In the data rows, 128 means zero.
Every row has a hidden score from 0 to 20. What is each row's score? 10 is about the middle.
[133 196 132  54 115  98 105  53 143  80 186 133] -> 17
[ 97 142  96 124 185 116 114 140  63 116 114 124] -> 17
[133 115 185 194 133 116 185 175  81 196 141  88] -> 0
[106  79 105 124 177 170  96 175 134 134 105 106] -> 10
[133  61 114 177 203 152  69 131 117  80 177 142] -> 3
[ 97 169 167  63  98 161 149 131 161  80 105 178] -> 16
[115 142  88 203 142 179 167 105 188 134 150 178] -> 5
[106 142 132 142 168 179  78 105 188  44 168 115] -> 8
[133 169 123 194 177  62  96 193 196 134 132 115] -> 0
[106 196 185 159 115 188 123 131 161 170 168 151] -> 2
[133  79 185 177  89 152 132 175  72 188 141  79] -> 0
[ 79  88  70  89  98 125 132 114 125 188  96 124] -> 18
[169 151 114 142 185 161 140 158  90  80 132 106] -> 10
[124  70 158 168 194 125 105 184 170 107 141 106] -> 0
[ 97  97 167 168  80 134 105 175 108 205 195  79] -> 0
[ 88 142 185 107  89 188 167 140 117 161 123 142] -> 10
[106 115 140 124  98 134 105  53 143 170  79 178] -> 11
[213 169 193 115  71  62 114  79 117 125  61 133] -> 6
[178 169 167 107  98 143  87 131  99 134  52 133] -> 10
[ 61 106  79 142 142 143 176 158 161 188 105 151] -> 12
[151 178 132 133 185  80 149 140 108  98 141 124] -> 10
[ 97  79 167 107  80 143 149 166  90 214 186  79] -> 4
[151  97  96 107 150  80 167 149 117  71 105 142] -> 14
[187  70 114  72 150 107  60 184 108  80 159  43] -> 8
[187 124 202 107 124 179  60  96  81 116  70  97] -> 7
[187 106 140  80 124  71  60 193 125 152  96  70] -> 6
[178 115 176  54  63  98 114  53 143 161  52 115] -> 12
[115 106 193  63 142 179 132 140 152 107 123 142] -> 10
[160 205 132  89  98 107  78 140 188  71 141  88] -> 10
[178 133 185 168 168 179  51  79 125 107 132  70] -> 0
[124 169 105 212 142 179 203 158 108 134 168 169] -> 5
[133 213 114  98 142 116  87 105 179  80 195 151] -> 12
[ 97  52 193 168 142 161 158 158 108 170 123 160] -> 0
[160 205  88  80 124 107 123 131 170  89 105 133] -> 17
[178 142 167  80  80  80 105  70 108 161  52 178] -> 12
[ 52 169  70 107  71 161 185  79 188 107  96 133] -> 20
[ 79 124  70 142 133 170 185 123 117 116 141 186] -> 17
[169 187  96  89  98  71  87 158 188  71  96  88] -> 13
[169  97 158 133  89 125 149 166 117 161 204  61] -> 0
[133 124 149 177 185 107 149 166  81 170 159  79] -> 2
[142 142 158  72  89  80 140 123 188 116 105 124] -> 10
[106 124  79 133 142  98 132 184 125  89  52 124] -> 16
[196 142 185  89 142 161  42  61  99 116  70  43] -> 9
[133 151 202 115  80 161 176 114 170  98 186 115] -> 3
[178 133  96  72  98  80 140 166  99 143  52 106] -> 16
[133 133 132 142 185 116 105  96  99  89 141 115] -> 10
[ 88 178 176  80  71 196 167 114 125 170 150 151] -> 13
[ 79 115 149 115  71 116 158 184  63 188 141 106] -> 10
[ 70 205  70  63 150 161  96  96 117  89 159 115] -> 20
[178 160 123 150 150  71  78  96  99 107 177 106] -> 6
[187 115  96 133 185 143  96 140 117  71 132  88] -> 9
[ 61 205 114  80 124 143 105  61 125  98 141 160] -> 20
[124 115  96  80  98  98 140 123  72 134 132 115] -> 18
[169 151 176 194 106 143  96  96 108 179 123 151] -> 0
[ 61 160 114  80  98 179 167  79 179 116 105 142] -> 20
[178 133 158  80 106  71 114  88 117 143  79 142] -> 11
[ 97 178 185  98  54 179 185 149 152 125 123 169] -> 10
[205 124 167 115 124 188  60  79 125 152 114  88] -> 4
[178 106 140 185 194 152 167 149 143  80 168 133] -> 0
[142 133 105 194 203 107  78 175 188 116 150 124] -> 0
[106 124 158 124 159  53  96 166 188 134 105 151] -> 5
[169  79 167  98 106 134  60 140 125 152 177  88] -> 1
[151 178 176 150  71 196 105 131  54 205  52 115] -> 7
[160  43 123  80 106  53 132 184 143 107 114  97] -> 8
[ 97  43 123 177 150 134 176 105 188 134 141 186] -> 3
[196 133 211 142 150 170  51 123 125 125  96  97] -> 0
[ 70  79  61 150 142 143 167 123 170 152 132 160] -> 12
[ 97 187 123  89 124  98 140  79 125 116 123 169] -> 19
[142 133 176 115 142 143  60 105 196  89 177  97] -> 2
[169 205 149 107 142 152  87  61 143  71 159  79] -> 11
[115 178  44 194 168  98 176 131  54  53 123 178] -> 18
[160 205 158 142 133 125 105 105 205  80 195 195] -> 3
[133  79 132  80 133 134 123 131  90 116 132  79] -> 13
[196 124 105 142  98  62 158 166 108  98 150 195] -> 6
[160 178 158  98  98  89  60 131 179  80  96  61] -> 8
[115 142  96 124 185 143 140 140  63 143 141 151] -> 15
[106 133 123 185 150 196 158 158 125 188 195 124] -> 2
[160  97 149  98 159 152  51 175 125 107 150  52] -> 5
[160 115 114 185 177  71 114 105 117 116 186 133] -> 2
[133 196 132  72  71  98 114 140 179  62 114  88] -> 14
[ 88  79  88 150 142 107 185 114 170 125 132 213] -> 11
[196 142 202  72 106 170  42 105  63 152  96  97] -> 8
[169 151  79 115 124  98 176 158 108  62  52 160] -> 18
[ 79 151 149  98  98 161 176 149 179 161 132 115] -> 10
[196 115 167 142 194  98  60 175 134 125 177 106] -> 0
[133 187  88 177 185  71 149 105 134 170 177 115] -> 7
[151 160 123 107  98 134  78  61  63 205  96  97] -> 14
[ 70  97  70 194 106 143 203 114 117 107 123 195] -> 13
[142 196 114  80 177 107  87  53 134  53 168 115] -> 18
[160  88 176 150 168 143  69 166 134 116 141  79] -> 0
[160 124  96 159 185  98 203  88  72 107 159 195] -> 12
[187 115 176  72 142 188  69 105  99 116 114  70] -> 9
[124 133 105 124 194  80 114 105 134 161 177 133] -> 9
[106 133  88  80 159 116 123 131 108 134 159 169] -> 17
[160 142 140  98 106 152  69  88  72 143  87 151] -> 13
[115 142 176 133  98 134 114  53 161 152  87 142] -> 8
[ 88 178  79  54 115 170 140  61 143  62 132 133] -> 20
[106  79  70 185 115  98 185 114 161 116 123 186] -> 9
[178  70 140 159 185 152  60 158 196 107 159  43] -> 0
[ 97 106 202 124  80 152 123  70  90 205 123 151] -> 6
[115 115 123 115 185  71 140 166 117  62  61 142] -> 15
[187 169  79 203 177  89 140  96  54  98 168 115] -> 8
[106 106  79 177 106  71 132 193 179  98  52 115] -> 8
[ 79 133 114 142 142 179 203 193  54 152 159 195] -> 13
[ 97 160 158  54  80 188 158 131 170 152 114 178] -> 15
[160 142  96 194 177  89 140 175 196 116 150  88] -> 0
[133 196 158 124  63 196 123 131  46 205  96 124] -> 12
[ 79 106 114 159 115 188 203 166  72 134 141 160] -> 12
[ 52 169 167  80  71 179 149 123 108 170 123 151] -> 16
[187 142 158 124  63 107  96 105  90 125  79 142] -> 8
[ 44  70  70 177 124 143 194  88 170 116 150 178] -> 12
[187 178 123 115 177  98  96  79  99  98 150 124] -> 11
[151  79 158 168  89 152 114 166 108 170 186  79] -> 0
[178 115 176  98  63  98  96  53 108 116  70 124] -> 10
[ 88 178 158 115  71 196 140 123 152  98 141 151] -> 12
[178 133 193  80 124 170  60  70  90 107  70  61] -> 11
[ 52 187 176  98  80 188 158 166  99 179 123 124] -> 13
[178  79 176  89 159  80  51 149  99 107 150  52] -> 4
[169 142 202 133  89 179 158  61  81 188 141  88] -> 4
[196 124 185 124 124 205  69  96 108 152 105  88] -> 3
[169  79 158  80 124 134  87 184 108 143 123 106] -> 6
[ 97 124  88 168  98  80 167 175 125 107 105 160] -> 11
[ 52  79  70 150 133 161 158 158 179 152 114 133] -> 12
[160  97 140 177 203 134  87 158 152 125 168  70] -> 0
[ 52  97  52 150 124 116 123 158 179 134 123 124] -> 13
[ 97 151 140 115  54 143 132  44 161 170 105 178] -> 13
[142 106  52 150 168  71 167 166 143  89 105 160] -> 12
[ 79 187 185 115 142 179 140 123 134 152 159 124] -> 9
[133 133 123 150 142  89 140  88 125 125 150 133] -> 8
[160 124 105 203 194 161 114 166 108  98 141 151] -> 3
[169 187 114  80 106 134  78 114 134 134  52 115] -> 16
[124 187 140  72  89 134 140  96 214  89 168 124] -> 12
[ 88 142  96  98 115 143 132 158 170 161  96 151] -> 14
[106 160 158 133  98 179 132  53 152 107  87 115] -> 12
[160 160  88 124 115  80 167 166  90  80  52 186] -> 17
[142 187 114  80 168 125  96  70 152 107 159  79] -> 15
[106  88  61 159 150 116 185 114 143 116 150 186] -> 12
[133 196 149  80 133 152  96  61 152  80 159  79] -> 14
[160 178 185 107  71 188  96 131  46 196  87 115] -> 9
[178  97  96 185 203 125 132 166  99  80 123  79] -> 5
[178  61 140 177 194 161  60 166 161 125 168 124] -> 0
[133 169  96  63  80  98 123 184 161  71  87 115] -> 18
[ 97 151 105 142 106 107 140 184 117 107 114 151] -> 12
[ 88 160 114  72  89 161 123  53 108  98 132 133] -> 20
[151  52 149 115 159 152  51 158 108 170 177  61] -> 1
[133 106 123 142 194 116 105 175  81  98 105 142] -> 10
[151 106  79  72  98  80 149 184 117 161  70  79] -> 15
[115  79 140 168 150 161 123 175 134  98  96 142] -> 5
[ 88  88  79 115  89 107 158 166 170 170  87 124] -> 12
[160 142 149 203 194  71 149 184 161 125 132 133] -> 0
[106 205 140 133 150 116 105  53 134 116 204 151] -> 11
[133 169  52 168 150 134 167 123  63  80 105 178] -> 18
[124 151 140 107 142 116  69 123 205  80 168 115] -> 7
[ 97 106  96 168 177 143 140 123  81 152  96 124] -> 12
[106 124  61 142 168 161 140 131  99 134 159 142] -> 15
[151 205 123  72 133 116 123  61 125  53 177 106] -> 18
[142 115  96  89  98  98  87 140  99 161 159 106] -> 12
[ 52  70  96 133  54 125 149 166 117 152 105 106] -> 13
[169 124 193 107  80 152 140 114  63 205 141 133] -> 5
[133 115 105 150 106  62 158 131  99  98 141 133] -> 10
[133 196  96 115 106  80  78 149 179  53 150 133] -> 12
[ 61  79  96 185 124  80 194 105 196  71 114 169] -> 9
[ 79 178 149  54  80 170 158 149 161 134 168 151] -> 15
[ 97 151 193 133  80 152 158  96  72 188  61 133] -> 11
[133 106 176 168  63 125 132 166 125 188 195  97] -> 0
[160 187 132 124 124  98 140 149 179 116 114  97] -> 7
[ 79  88  79 115 203 143 194 149  99 143 105 151] -> 18
[ 61  97  70 168 115  89 212 105 188  89 150 195] -> 12
[151 133 193  89  63 170 123  88  81 205  61 115] -> 10
[151  97  70  98  89  89 132 193 117 161  96  61] -> 12
[178 124 123 142 185  89 123 175 152  98  61 106] -> 6
[142  61 149  98 124 143  87 158 117 125  96  88] -> 7
[ 61 160 176  63  89 188 158 140 161 125 150 106] -> 14
[ 79 106  61 168 133  89 203 131 179  98 150 186] -> 12
[169  79 158 168 133 143 105 166 125 188 204 124] -> 0
[ 61  79  88  89  71 107 132 131 170 179 141  79] -> 13
[115 169 167 150  63 188 167  88  54 161 114 124] -> 11
[187  97 132  80 150  89  51 184 143  89 150  43] -> 5
[ 97 142  70 133 159 125 140 123  99 134 141 169] -> 16
[142 187 167 115 106 179  96  53  63 152  79 115] -> 14
[124 115  96 185 150 107 132 158 108 134 105 151] -> 7
[196  88 167 133 142 143  69 175 170 134 168 115] -> 0
[ 61 133 114 159 133 170 176 184  54 125 132 169] -> 14
[ 70 205  96  72  71  89 167  44 108 107 150 151] -> 20
[ 97  88  88 177 159 170 185  96 108 107 150 178] -> 11
[ 79  79 132  89  89 116 149 140 170 179 195 133] -> 8
[ 79 142  79 150 177 161 140  96  81 134 132 151] -> 17
[160 115 167 107  71  62 132  79 117 170  87 124] -> 8
[115 169 140 142  89 143  96  88 179 170  79 142] -> 8
[ 97 187 158 124  54 143 167 114 108 143 168  70] -> 10
[160 133 193  80  98  98 114 114 188 170  43  88] -> 6
[160 106 185  89  80 179 132  88  72 196 114 133] -> 8
[ 88 142 158  89 124 143  69 149 152  71 105 160] -> 13
[115 133 140 142 194 161 140 193 108  89  87 142] -> 10
[142 106 149 142 115  80  96 184 161  98 141  97] -> 1
[106 115 132 159 150  62 176 123  99  80 114 186] -> 11
[160 133 114 142 168 143 114  96 108  89 168 106] -> 9
[169  79 158 194 150 134  60 184 117 143 168  88] -> 0
[106 187 158  80 106  89 140 166 179  53  61 106] -> 15
[115 115 123 168 115 196 194 149  99 134 132 169] -> 8
[ 79 124  61 185 106 179 185 140 134 125 105 178] -> 13
[ 52 160 167  98 168 170  96 131 161  98 114 106] -> 13
[ 79 115 114 159 150  71 167 158 196  89  79 124] -> 9
[187  97 132  89  98  62  69 184 134  98  96  61] -> 6
[133 115 176 107  63  53 140  88 143 143  61 178] -> 9
[ 88 115 105 159 177  71 114  88 188 107 159  88] -> 8
[124 124 105 194 159 161 194 158  81 152 186 195] -> 5
[115 151 123 124  54 188 114 131  81 214  43 106] -> 14
[142 124  70  89  98  98 132 149  72 152 168 106] -> 15
[169 115 132 203 159 143 105 114 152  98 177 142] -> 0
[151 160  88 168 194  71 123  96 125  89 132 115] -> 10
[ 79 124  70 168 177 125 194 123 125 125  96 195] -> 15
[160 115  96 142 203 116 114  96  99 125 141 106] -> 10
[ 97 106  70 177 177  89 158 105  72 143 114 160] -> 14
[187 160 193  80 142 170  60 114  99 107  87  88] -> 9
[142 106  88 124 159  80 140 123 108  89  70 186] -> 15
[142 115  96 194 185  62 132 184 179 116 114 124] -> 2
[ 88 178 149  63  71 170 149 158 188 116 150 133] -> 13
[133 133  88 142 159  71 194 158  99  89 150 195] -> 13
[106 151 149 159 159 188  42 114 205  71 186 106] -> 2
